In the rows, zero is written as 128.
One turn moves every row onto another: examples first, then more rows asked
Z_692: [146 133 105 168 133 119 118 138 134 108 122 129 136 140 135 120 120 111
 138]
Z_540: [156 140 103 133 125  92 112  99 132 120 138 154 127 123 167 130 147 138
 124]
Z_595: [153 157 114 139 123 147 122 142 143  85 153 130 125 134 171 121 144 124
 137]
Z_735: [167 124  82 142 120 129 142 123 112 131 132 123 131 118 157 116 130 117
 134]
Z_965: [107 133 108 157  98 155 129 107 117 123 148 153 127 125 136 143 131 120
 130]
Z_441: [117 180 108 151 121 127 114 138 117 121 137 154 106  90 140 145 137 131
 120]
Z_634: [147 142 117 136 119 129 132 102 103 118 134 141 119 138 153 108 180 123
 118]
Z_674: [129 123 123 150 110 128 109 127 134  90 128 149 102  96 139 139 157 146
 104]
Z_962: [173 133 121 185 110 123 125  91 116 114 133 118 114 116 143 143 128 132
 126]
Z_969: [124 130 122 152 119 118 126 122 100 146 152 157 108 112 148 137 126 121
 140]
Z_802: [157 143 113 150 110 128 133 132 126 103  99 139  94 133 144 115 100 136
 109]
Z_586: [126 165 110 132 104 120 113 133 142 100 137 145 117 134 140 145 125 131
  81]
Z_150: [154 146 121 131 110 131 136 143 117 111 143 153 121 161 143 140 110 143
 119]
Z_222: [184 139 128 126  99 134 118 120 144  99 139 120 108 124 127 124 139 128
 122]
Z_158: [151 139 100 178 123 149 124 127 132 111 133 171 115 104 120 141 133 131
 102]
Z_742: [150 164 102 154  71 126 147 124 117 125 136 140 115 141 163 112 122 116
 127]
Z_349: [122 136 110 137  97 138 158 120 112 110 129 132 107 124 110 125 145 121
 116]
Z_949: [150 154 121 138 128 119 134 120 115 136 156 141 122  91 114 137 121 117
 101]
Z_80: [128 145 120 149 117 128 133 180 125 114 135 142 118 125 147 122 136 118
 116]
Z_367: [152 157 104 169 108 156 123  96 124 121 121 127 115 142 143 147 146 115
  92]
Z_549: [128 157 120 181  96 117  99 123 136 109 134 132  98 116 143 128 118 122
 136]
Z_210: [156 144 124 161  80 147 144 113 122 111 153 162 115 103 161 148 153 128
 138]
Z_432: [167 162  91 164 105 143 133 128 130 109 124 143 122 122 124  97 128 104
 121]
Z_905: [117 147 144 112 120 135 141 119 120 111 131 138 115 102 157 130 126 127
 119]
Z_165: [164 124 125 144 109 128 116 104 102 116 138 160 121 130 162 125 153 100
 137]
Z_998: [205 153 113 150 112 125 131 101 123 116 140 147 122 126 145 129 137 133
 124]
Z_14: [155 131  99 162 113 141 118 117 133 105 107 128 103 134 166 155 127 152
 127]
Z_249: [147 137 147 137 101 132 142 124 138  99 153 136 120 100 127 125 142 155
 130]
Z_497: [155 151 120 155 132 117 130 142 136  87 128 136 133 131 122 121 149 151
 112]
Z_777: [136 154  96 133 121 138 152  98 108 119 122 125 134 112 171 142 135 130
 106]
Z_716: [155 138 127 135 133 145 137 107 109 129 136 149 104  99 133 103 159 132
 128]
Z_94: [140 175 134 163  98 142 127 149 115 106 150 121 129 116 133 138 133 114
 132]
Z_623: [148 155 130 144 112 142 139 124 100 132 129 119 101 129 185 137 143 123
 135]
Z_377: [149 134 118 167 151 135 128 122 105 120 126 163 119 122 157 126 134 111
 142]
Z_700: [146 151 115 141 117 137 119 161 127 117 149 138 115  78 146 139 146 123
 124]
Z_989: [145 149 142 138 116 125  97 106 121 111 138 119  97 117 159 154 155 126
 125]
Z_752: [147 153 109 140  81 120 127 117 128  98 150 139 103 144 163 118 106 123
 105]
Z_715: [166 156 142 147 122 125  92  95 116 126 135 143 126 122 146 139 158 129
 125]
Z_756: [173 146 112 154  95 133 133 128 142 115 133 127  94 141 136 125 125 145
  90]
Z_987: [135 136 113 159 103 133 144  83 131 115 138 152 118 100 144 109 154 111
 111]
Z_760: [114 164  98 141  94 119 141 135 116 120 132 135 117 108 156 128 141 146
  91]
Z_337: [143 180 119 158  93 128 131 121 163  98 140 134 128 124 160 148 134 130
 120]
Z_21: [171 148  95 128 114 121 120 120 120  90 104 124 111 123 166 122 135 135
 105]
Z_755: [156 137 120 169 127 121 122 116 119 127 100 130 126  87 162 127 129 140
 116]
Z_126: [118 151 133 149 132 118 120 102 122 102 135 165 112 130 140 124 143 126
  91]
Z_319: [176 168  93 154  99 127 129 146 117 122 151 138 141 119 130 133 151 136
 113]
Z_695: [139 142  94 167 116 130 142 141 124 136 143 164 104 104 126 158 131 127
 116]
Z_294: [160 126 116 132 108 126 127 118 124 132 132 135  89 118 163 143 104 123
 143]

Z_700 turns into Z_802
Z_222 turns into Z_377
And these:
Z_497 turns into Z_735
Z_695 turns into Z_752
Z_80 turns into Z_21
Z_549 turns into Z_367
Z_987 turns into Z_94
Z_158 turns into Z_742
Z_692 turns into Z_777
Z_998 turns into Z_969
Z_165 turns into Z_441
Z_962 turns into Z_965
Z_126 turns into Z_319
Z_540 turns into Z_949
Z_623 turns into Z_674
Z_755 turns into Z_349

